(in the rows, 128 means zero)
Each path below is one point turned by a fixed rotation once a step. After each direction that follows a path, write how fast that rotation turns it, in degrees each step (0 if it stays still).
Each turn is a multiple of 5 degrees from 10 to 175, or 0.
Each row of a path follows its step; steps can be skipped.
Rotation 1:
step 0: [131 121 137 133 130 128 129 135 131 134 123 140 118 134 132 132 146 126
 121 130 123 121 125 122 143 140 132 123 117 137 132 117 135 133 120 117
 132 111 134 126 127 120 128 131 140 123]
step 1: [126 116 124 140 133 133 128 127 133 141 118 129 122 117 141 132 127 129
 135 124 126 118 118 116 133 124 132 120 116 130 138 132 139 133 135 112
 134 126 133 122 134 133 126 121 136 137]
step 2: [117 120 125 135 129 133 124 131 129 137 127 133 130 125 137 139 122 113
 127 129 123 122 131 120 140 141 127 119 115 134 132 117 136 116 127 129
 133 117 112 117 131 131 136 129 129 126]
step 3: [125 128 120 127 131 124 127 123 138 137 122 145 128 123 135 134 136 127
 131 128 135 122 128 125 143 131 126 111 123 136 136 131 140 126 121 124
 128 114 130 127 135 119 116 120 116 135]
step 4: [125 113 116 125 135 126 126 124 137 130 118 133 129 129 125 137 126 123
 140 114 129 122 121 114 132 127 119 119 122 130 138 132 142 114 130 126
 120 134 123 119 138 135 125 132 131 121]
step 5: [128 117 122 135 136 123 129 131 136 128 130 140 127 140 125 128 132 125
 130 123 125 125 134 127 140 142 122 118 128 125 129 123 138 117 131 134
 142 120 114 134 135 133 113 115 124 120]
step 6: [130 119 131 125 137 123 143 117 130 136 119 134 132 135 126 126 140 127
 143 130 125 128 126 119 130 136 116 117 131 128 131 125 141 131 128 127
 119 131 127 128 146 122 128 110 128 134]
step 7: [132 113 128 125 129 123 141 132 138 125 119 135 130 150 132 139 142 124
 132 123 112 128 130 118 130 129 133 128 126 128 133 115 138 128 134 123
 128 128 119 123 129 133 123 133 135 119]
step 8: [126 116 126 143 133 125 131 130 129 126 117 140 122 135 141 117 129 136
 130 133 119 121 125 132 131 142 129 126 124 127 129 119 139 140 128 115
 134 126 126 129 139 123 117 118 139 127]
step 9: [124 110 131 126 131 130 136 122 127 141 112 127 123 134 136 137 129 123
 132 130 126 117 130 120 131 135 124 134 118 129 141 120 139 141 133 129
 129 125 125 119 126 124 143 121 135 134]
step 10: [122 116 123 129 124 125 123 125 134 122 128 140 130 133 155 129 133 125
 126 134 125 121 129 120 135 127 138 113 120 132 134 121 136 134 138 120
 132 118 118 120 122 126 125 128 121 127]
Speeds:
[131 128 129 125 129 123 127 127 129 127 124 126 130 129 130 128 128 125
 131 128 131 130 127 125 132 122 133 126 124 128 130 128 128 128 129 129
 129 133 132 127 126 131 129 127 129 127]  125
[133 127 129 130 132 125 132 126 129 128 128 125 130 130 123 124 133 127
 126 128 123 129 126 127 128 126 126 126 131 125 124 128 126 128 127 127
 127 127 126 130 127 128 127 127 133 127]  45
[127 130 124 134 128 127 126 129 126 127 128 127 128 128 131 129 127 125
 126 127 128 126 126 128 125 128 130 131 126 124 125 128 129 128 130 131
 127 129 127 127 132 134 121 128 131 126]  115
[129 130 129 132 129 128 131 126 126 128 126 129 126 125 129 127 131 131
 130 128 128 124 128 133 128 130 127 127 129 124 132 128 129 126 124 129
 125 131 133 126 124 132 127 126 126 131]  140
[126 127 123 129 126 131 126 129 127 127 126 129 127 132 126 128 129 131
 127 125 127 129 129 128 130 127 128 127 129 131 128 130 129 128 126 124
 125 131 134 128 126 126 123 134 131 124]  100
[129 126 132 127 129 128 129 133 128 124 128 132 128 129 123 131 130 130
 133 127 128 132 131 128 125 130 128 129 131 129 128 127 129 128 130 132
 127 133 128 129 132 128 125 124 126 126]  40
Rotation 2:
step 0: [149 133 135 127 138 129 124 140 121 135 126 121 122 114 119 127 133 131
 130 123 142 129 134 108 130 130 137 119 123 116 137 136 136 114 134 123
 141 139 123 123 141 126 134 138 132 130]
step 1: [130 119 134 144 129 128 126 120 133 119 125 112 151 122 113 134 127 133
 122 120 134 119 117 128 122 147 128 131 125 131 139 141 126 122 111 115
 123 125 124 128 132 129 133 123 123 129]
step 2: [118 114 135 129 136 150 148 128 136 126 123 115 136 116 133 130 134 126
 121 123 122 130 139 123 135 125 135 121 137 124 129 132 138 142 139 129
 119 129 139 124 127 135 141 120 123 135]
step 3: [131 132 132 132 132 138 124 131 122 130 139 120 131 137 130 138 131 123
 125 116 140 141 132 125 133 114 126 129 117 128 115 135 141 122 127 118
 146 134 132 110 142 119 145 131 133 128]
step 4: [123 117 129 145 143 121 115 121 130 141 121 119 126 136 132 128 131 145
 123 103 135 111 129 118 119 134 132 127 126 122 131 130 128 124 123 130
 122 116 120 128 135 128 138 133 132 123]
step 5: [122 122 131 139 140 135 137 122 125 125 116 123 140 111 138 128 133 117
 130 129 127 133 135 129 115 140 124 130 121 125 136 138 131 136 154 117
 119 120 124 130 138 115 127 129 131 123]
step 6: [138 131 136 122 130 133 140 129 131 124 149 127 132 126 120 122 131 123
 110 120 133 126 129 127 136 133 136 126 122 120 131 136 120 114 139 132
 128 126 138 113 144 117 143 138 122 137]
step 7: [138 114 129 136 138 124 124 115 134 121 122 118 124 119 129 123 138 137
 126 110 131 120 128 121 130 135 132 134 123 143 121 133 131 135 113 122
 139 145 128 122 132 122 137 136 108 127]
step 8: [130 129 129 144 133 127 137 142 137 127 106 126 138 123 121 132 142 131
 132 123 141 122 136 120 138 125 135 127 127 128 139 132 144 138 139 115
 116 125 130 122 138 131 129 121 135 132]
step 9: [129 125 144 120 126 136 123 135 117 123 133 104 135 131 136 128 129 121
 123 115 127 130 131 130 138 135 126 124 122 121 131 148 119 117 128 108
 129 122 135 121 134 129 137 120 142 128]
step 10: [112 122 133 130 136 136 144 119 131 145 135 110 129 124 132 134 133 137
 127 113 138 126 132 117 128 136 126 128 126 132 126 140 131 130 115 144
 134 127 119 129 131 118 135 135 121 141]
Speeds:
[128 124 128 131 128 128 133 129 129 129 126 127 126 127 128 125 128 133
 129 131 123 128 132 129 126 129 127 128 128 127 126 133 133 134 129 132
 131 129 127 128 126 127 126 129 130 126]  130
[129 128 124 128 125 124 127 130 125 130 128 127 128 131 130 131 125 129
 129 132 124 131 125 130 129 131 131 122 128 131 129 124 124 133 129 130
 130 128 127 128 130 130 128 128 127 131]  0
[126 131 131 123 125 129 127 129 124 132 130 128 125 125 126 126 129 134
 125 127 129 132 130 130 126 126 130 132 129 129 128 128 125 130 126 127
 132 131 129 129 131 125 131 128 130 129]  110
[130 127 127 130 126 126 127 126 132 130 133 124 123 128 130 129 125 131
 128 128 130 128 126 126 126 126 132 130 130 130 127 130 132 124 127 127
 128 130 123 127 131 127 123 127 126 130]  110
Rotation 3:
step 0: [139 129 106 126 116 123 119 128 122 120 138 135 124 107 131 126 132 128
 116 128 125 138 134 128 123 110 121 122 126 117 129 122 131 136 118 129
 152 124 124 127 143 128 113 124 125 118]
step 1: [134 129 125 118 117 124 111 124 128 113 129 128 118 123 135 137 129 107
 115 121 155 128 126 130 134 129 130 132 149 122 123 132 127 126 122 134
 134 126 126 129 132 133 111 118 116 129]
step 2: [114 115 119 126 120 134 127 132 128 116 138 123 121 120 146 131 130 124
 117 141 134 140 137 117 132 121 126 109 129 125 118 140 124 132 120 135
 149 132 136 121 142 125 123 125 120 120]
step 3: [127 139 121 107 129 134 119 130 118 116 142 109 121 133 136 133 127 116
 124 116 130 132 136 118 131 124 120 122 146 123 113 126 123 131 117 129
 137 119 136 142 124 136 118 123 132 135]
step 4: [104 126 131 123 127 123 123 138 124 122 132 130 118 137 140 126 121 118
 136 134 127 117 125 123 125 113 116 125 139 128 109 132 127 126 128 127
 149 130 136 130 148 126 123 130 112 125]
step 5: [137 132 114 120 132 118 124 134 126 118 141 128 110 132 124 124 122 130
 135 121 118 123 129 130 131 119 126 114 136 126 124 131 113 129 115 121
 158 132 130 137 123 132 113 127 138 124]
step 6: [128 142 119 122 116 118 115 138 125 130 128 137 120 134 139 116 116 127
 130 120 146 126 127 136 134 115 116 127 138 125 122 133 144 129 126 126
 143 133 116 137 146 132 119 130 122 129]
step 8: [134 139 116 110 114 135 117 129 125 123 129 114 119 129 148 115 123 133
 129 120 134 140 140 125 134 117 136 117 130 141 120 136 145 129 117 135
 135 135 128 132 139 130 131 123 132 133]
step 9: [112 149 133 127 116 127 111 132 112 127 129 122 126 128 143 128 136 123
 131 123 125 125 137 131 129 122 127 112 149 131 126 125 124 117 127 127
 131 135 148 128 130 122 124 115 118 125]
step 10: [125 135 126 114 128 118 125 118 126 118 125 114 113 122 144 122 122 132
 134 122 104 124 130 127 121 120 144 119 125 140 117 128 131 126 118 131
 144 135 128 134 138 133 119 122 117 121]
step 11: [126 140 129 127 126 117 119 142 107 140 128 129 105 126 135 128 113 120
 128 119 129 135 128 130 125 120 133 118 133 125 140 123 131 110 122 124
 139 130 132 142 128 133 115 119 123 125]
Speeds:
[129 133 127 131 128 130 127 126 122 130 131 128 126 127 128 128 126 126
 128 126 132 130 127 127 129 125 125 128 129 130 131 122 131 133 131 126
 126 125 129 129 129 131 129 129 130 131]  135
[123 127 127 131 124 129 127 127 130 129 127 124 126 127 130 130 128 127
 130 126 126 128 127 131 127 121 129 128 132 123 130 132 129 130 124 128
 130 128 124 127 125 131 128 128 128 131]  0
Rotation 4:
step 0: [134 108 134 123 135 146 130 127 116 112 123 124 118 152 130 132 123 120
 135 143 121 136 130 131 137 126 128 128 117 131 137 133 135 118 137 121
 119 129 125 134 117 133 129 123 126 127]
step 1: [136 114 126 119 132 141 127 148 117 129 127 134 114 141 120 141 125 128
 134 128 122 127 123 114 124 130 125 127 124 133 129 138 113 135 130 144
 114 121 133 118 138 121 123 132 131 117]
step 2: [151 121 130 127 132 129 117 140 127 140 147 130 128 138 132 124 130 136
 125 128 123 136 125 129 124 116 137 121 136 110 137 142 124 136 127 132
 119 122 117 119 121 133 118 119 137 129]
step 3: [136 109 131 127 128 120 131 124 130 119 125 121 106 141 134 136 124 123
 127 130 113 129 119 128 127 126 135 129 123 118 148 140 132 129 121 115
 129 116 129 131 118 145 133 132 132 131]
step 4: [129 116 135 125 127 138 132 119 118 129 119 142 120 138 121 138 118 136
 130 131 110 122 125 128 128 131 136 130 126 142 141 142 133 137 135 146
 127 121 125 134 131 130 115 133 134 112]
step 5: [139 122 131 129 135 130 116 140 120 136 140 137 131 139 129 114 116 122
 137 116 133 122 121 129 129 111 134 128 120 131 136 138 125 140 118 131
 119 119 135 132 122 121 110 122 136 117]
step 7: [136 119 145 126 142 129 125 122 109 117 115 121 109 143 121 133 122 125
 133 122 118 131 129 119 132 133 131 121 121 132 130 129 129 133 136 141
 118 125 117 130 137 136 133 131 144 127]
step 8: [146 114 131 125 138 134 125 141 125 132 141 142 134 143 115 133 120 132
 139 123 126 133 131 122 130 119 118 126 109 130 128 142 135 135 139 132
 125 121 121 124 119 124 115 131 128 127]
step 9: [141 108 124 116 126 130 132 141 118 122 130 126 124 134 142 130 118 131
 127 128 128 122 124 130 121 121 137 127 119 103 130 144 128 123 122 119
 115 117 135 118 135 135 121 122 125 124]
step 10: [135 123 134 117 117 130 125 129 107 130 115 121 114 140 123 139 124 135
 122 127 111 137 128 126 127 130 141 130 130 125 135 134 121 131 117 133
 130 114 111 133 120 141 122 120 136 127]
step 11: [137 125 127 127 133 128 130 126 128 135 128 142 121 150 119 135 125 132
 133 120 123 126 129 134 135 111 128 125 119 139 138 135 126 148 133 131
 115 123 136 130 115 147 122 136 138 129]
Speeds:
[131 129 130 127 131 127 129 129 127 121 130 127 126 125 127 126 126 130
 128 127 132 131 132 132 129 132 125 128 124 129 129 127 126 128 129 127
 125 130 126 132 132 123 126 126 128 129]  45
[131 127 125 131 128 126 127 131 126 126 127 128 128 128 129 123 129 127
 129 127 127 126 128 132 130 126 124 131 129 131 132 125 129 127 132 126
 129 126 129 122 123 130 126 129 124 132]  125
[127 129 126 129 122 129 130 129 133 127 127 128 129 129 126 123 128 128
 129 128 126 130 128 128 131 127 125 125 125 131 126 132 128 133 129 135
 126 126 128 126 130 127 127 126 129 131]  110
[128 127 130 128 128 124 123 126 127 126 126 120 130 127 126 127 133 128
 123 129 126 130 127 130 128 131 130 127 126 128 127 130 129 131 126 128
 126 130 129 129 126 132 128 128 125 130]  100
[125 127 127 130 127 126 126 130 132 126 127 130 127 127 132 126 126 128
 126 129 127 128 131 124 127 131 132 127 128 129 127 130 129 121 129 125
 125 125 129 130 127 131 127 122 131 132]  110
Rotation 5:
step 0: [134 129 129 122 125 114 128 126 131 123 149 129 127 118 124 126 109 139
 122 129 137 132 143 134 133 127 143 123 132 122 129 128 125 118 120 130
 107 137 126 129 133 118 128 134 114 123]
step 1: [143 122 118 127 110 122 128 119 126 128 137 118 118 127 128 112 129 136
 126 120 115 119 147 137 137 131 131 134 119 127 123 133 133 136 124 121
 123 135 129 122 130 144 137 129 121 131]
step 2: [138 120 123 126 140 116 140 105 132 121 136 115 139 134 116 111 128 122
 133 123 134 129 133 135 136 125 136 136 128 125 125 124 118 129 133 141
 119 128 125 127 131 129 137 126 123 120]
step 3: [128 122 125 142 124 125 133 117 126 132 140 114 119 122 126 134 136 124
 136 128 115 135 137 141 138 129 122 132 130 128 128 132 103 141 140 124
 122 134 145 137 133 131 132 126 133 130]
step 4: [124 108 119 121 142 123 143 121 126 123 127 118 136 133 134 137 130 126
 124 122 121 127 126 135 127 144 135 126 135 143 131 125 111 111 129 118
 125 125 126 138 136 134 141 128 119 132]
step 6: [136 128 123 124 114 126 141 128 133 126 144 123 121 137 132 131 120 147
 116 126 123 129 133 134 128 136 123 132 134 144 129 129 130 116 118 127
 113 128 121 133 123 119 148 139 124 124]
step 7: [142 129 128 117 128 122 128 117 144 127 147 130 123 116 125 112 123 126
 119 115 127 127 143 127 126 131 136 125 131 124 140 134 118 134 114 125
 120 128 121 124 129 140 129 142 130 125]
step 8: [133 129 125 122 118 115 140 113 114 126 151 122 118 132 118 116 122 135
 141 126 124 127 130 133 143 127 138 133 118 122 129 126 123 126 126 118
 123 142 130 131 126 120 135 125 119 121]
step 9: [141 114 119 136 137 133 135 109 122 119 132 123 124 126 119 120 132 122
 130 124 111 124 147 129 127 131 130 141 120 128 127 121 116 134 125 136
 133 122 131 134 137 143 141 130 126 130]
step 10: [129 113 134 132 126 122 133 116 120 121 139 106 131 131 122 135 124 120
 129 129 136 133 127 133 127 128 136 132 135 120 128 127 101 121 135 127
 116 125 135 130 144 115 133 124 130 131]
step 11: [128 113 120 137 125 127 122 127 127 125 132 124 124 116 132 146 129 132
 116 134 118 130 149 141 130 141 132 122 135 139 120 126 117 120 130 121
 118 131 138 143 131 135 135 129 117 133]
Speeds:
[131 132 127 126 128 127 130 126 129 127 126 125 127 129 126 124 130 129
 133 132 128 128 127 127 130 126 129 128 125 129 134 127 127 127 128 130
 128 133 129 132 126 134 128 127 133 129]  60
[129 128 123 126 125 123 126 130 131 131 131 131 129 127 126 124 128 128
 133 126 124 127 128 127 128 126 126 134 126 127 130 126 129 130 126 130
 126 129 127 123 128 127 127 127 124 126]  55
[126 130 134 132 130 125 128 131 128 125 128 126 128 128 130 126 124 127
 128 124 128 131 126 128 127 124 129 125 128 123 130 128 125 130 125 130
 125 133 131 126 130 125 127 126 129 126]  145
[131 128 129 133 128 132 129 127 129 128 130 126 130 130 127 128 128 131
 128 129 129 130 128 126 126 124 123 133 130 129 127 128 128 130 129 135
 126 124 128 128 127 125 131 129 134 126]  100
[132 128 130 130 130 124 123 125 128 130 128 126 131 128 127 127 130 126
 128 127 128 127 123 124 127 129 134 129 134 128 126 125 130 127 127 123
 126 127 128 125 128 129 128 130 132 128]  135
Rotation 6:
step 0: [127 133 140 136 126 118 108 122 115 132 138 131 133 120 129 132 125 119
 131 125 126 123 119 122 137 133 130 117 128 133 142 132 142 137 134 127
 126 129 127 126 133 144 121 138 134 131]
step 1: [138 137 119 132 133 135 133 137 121 130 126 121 126 125 140 118 127 122
 129 129 135 130 117 117 127 124 132 116 123 132 131 138 139 145 127 123
 128 128 130 131 142 132 135 112 142 118]
step 2: [137 129 125 131 131 124 123 130 135 124 124 119 123 131 121 119 128 132
 132 123 129 134 128 115 133 123 129 138 122 126 125 126 138 113 116 131
 126 122 141 140 120 115 140 111 140 116]
step 3: [127 130 130 119 129 123 110 132 128 127 122 139 121 120 122 124 135 141
 134 122 132 141 125 128 133 139 127 128 128 117 120 132 125 109 121 127
 135 124 139 130 118 140 114 131 129 127]
step 4: [123 126 127 123 141 134 124 126 115 134 133 138 136 111 139 127 151 132
 130 123 136 118 128 124 122 129 128 124 126 117 138 128 129 127 139 129
 129 122 132 120 127 137 128 145 129 124]
step 5: [138 132 129 139 124 141 133 122 120 123 128 130 135 132 135 121 139 118
 135 118 126 130 126 125 147 125 126 120 130 132 143 113 144 131 137 123
 135 132 121 134 134 125 133 135 133 118]
step 6: [132 127 122 137 122 121 112 138 130 121 115 129 117 128 140 123 118 127
 139 124 126 136 125 123 141 117 122 133 143 127 130 129 145 137 126 123
 119 130 128 135 130 124 131 117 134 132]
step 7: [118 125 134 126 133 114 118 142 132 134 119 130 115 121 120 134 127 142
 122 131 141 124 127 124 131 136 127 138 117 128 128 133 142 133 121 125
 126 119 129 131 131 136 129 119 139 116]
step 8: [124 130 126 113 136 136 132 128 128 133 126 134 142 121 117 120 132 131
 128 128 138 132 131 134 126 128 131 119 120 130 131 131 143 113 133 134
 120 126 143 131 124 141 118 121 132 112]
step 9: [142 124 132 126 137 130 128 127 126 121 124 133 142 117 144 118 126 119
 132 118 129 134 120 122 131 119 132 120 129 123 121 111 133 116 125 132
 133 121 135 117 123 132 134 139 119 121]
step 10: [135 125 120 133 123 118 120 127 133 118 124 140 122 127 138 133 137 124
 124 114 125 140 116 114 128 137 128 132 135 112 132 120 131 132 142 131
 132 129 112 129 133 126 131 132 133 121]
Speeds:
[127 131 129 126 129 129 125 128 131 125 127 129 128 126 129 125 127 131
 130 133 127 127 128 131 124 132 130 126 127 125 128 125 127 120 128 133
 129 129 129 127 132 127 132 127 127 127]  65
[130 128 132 125 129 130 126 134 129 125 127 128 128 130 123 127 125 131
 126 130 131 128 128 129 131 124 129 127 125 126 127 131 124 129 130 127
 125 125 129 129 128 124 128 125 133 129]  70
[127 128 130 129 130 125 128 127 128 128 130 124 127 124 129 128 127 126
 129 127 127 121 131 126 127 122 128 133 129 127 129 127 129 126 128 129
 124 126 132 124 126 127 133 131 130 130]  155
[128 125 129 127 131 127 127 127 131 133 129 131 133 128 124 128 131 128
 126 129 131 131 131 128 125 124 125 127 131 125 128 125 125 125 125 125
 132 128 129 126 125 132 128 127 128 126]  70
[130 129 125 130 130 129 127 130 131 124 128 128 125 131 127 130 126 123
 133 125 129 129 130 127 125 126 127 127 127 125 124 130 129 126 126 124
 129 130 122 128 127 126 132 130 129 125]  90
Rotation 7:
step 0: [128 116 138 127 123 122 111 122 113 130 119 131 146 130 124 129 109 138
 118 127 129 136 128 121 126 130 126 128 133 126 128 118 137 130 136 143
 116 129 121 125 126 120 146 119 131 125]
step 1: [122 128 126 132 123 130 127 122 122 131 139 130 135 124 132 138 133 125
 133 127 136 141 129 137 142 119 115 119 131 130 116 138 119 139 125 138
 120 123 121 123 138 114 140 106 135 130]
step 2: [124 126 138 127 131 139 131 116 124 119 147 145 123 127 132 132 129 113
 126 113 128 126 133 128 129 111 122 139 133 126 124 123 128 128 122 139
 116 121 143 135 129 136 123 126 143 132]
step 3: [143 126 142 126 153 121 129 121 123 126 131 125 127 119 126 125 124 133
 119 128 135 126 121 142 128 127 115 139 147 128 122 109 128 122 131 138
 130 122 135 116 129 132 123 129 130 131]
step 4: [125 126 113 148 144 109 131 130 133 141 121 130 120 120 130 120 137 134
 128 126 122 133 129 122 144 133 124 131 132 127 107 128 134 127 126 139
 125 127 135 118 140 131 129 126 131 134]
step 5: [121 125 133 132 127 117 127 127 130 126 126 139 138 128 143 115 118 128
 117 123 117 129 141 108 131 128 132 130 125 135 120 115 141 129 131 123
 125 133 142 135 125 132 147 112 128 134]
step 6: [142 128 135 127 124 131 129 123 125 127 129 128 131 131 122 138 114 132
 121 131 138 131 130 125 136 118 109 128 126 137 116 127 137 122 139 125
 134 131 127 126 132 109 148 108 126 120]
step 7: [126 130 120 132 129 148 128 122 125 119 129 144 127 129 124 141 129 115
 132 120 117 140 127 119 138 124 112 127 130 127 124 130 142 133 129 145
 123 117 125 117 139 119 130 130 136 120]
step 9: [133 111 136 139 136 117 121 123 128 143 129 130 122 121 117 124 124 137
 126 128 142 137 124 134 132 119 123 138 126 119 111 127 117 128 130 148
 114 128 135 123 128 124 131 127 123 135]
step 10: [116 129 123 137 131 129 130 124 137 131 129 138 137 130 135 106 139 127
 120 128 138 127 134 124 130 127 128 120 136 118 117 118 128 134 132 141
 117 116 135 118 134 131 141 117 144 139]
step 11: [133 133 135 130 128 107 132 118 126 120 129 134 135 134 140 128 132 128
 120 117 133 121 140 130 135 118 119 136 142 134 123 123 134 118 127 121
 137 135 133 133 135 125 136 110 146 125]
Speeds:
[127 128 128 128 126 131 128 126 128 126 133 127 127 132 128 124 126 127
 130 131 133 128 123 128 127 127 130 131 125 129 126 130 128 129 132 127
 131 125 136 127 129 129 130 127 127 129]  95
[132 125 125 130 132 124 128 128 131 125 125 133 127 126 127 126 129 127
 128 132 132 125 130 126 130 133 131 128 125 126 128 126 124 126 128 131
 129 127 129 127 125 131 128 128 127 129]  65
[125 128 126 125 134 130 127 126 132 132 128 126 129 124 129 129 125 129
 127 126 133 130 127 129 130 131 128 129 127 127 128 131 126 124 130 128
 127 126 125 125 130 122 128 128 126 124]  125
[130 129 125 133 128 128 129 129 127 129 126 129 127 132 127 131 129 125
 128 127 132 126 129 128 131 124 130 131 129 128 125 128 127 129 126 126
 125 131 126 128 134 127 126 128 120 128]  140
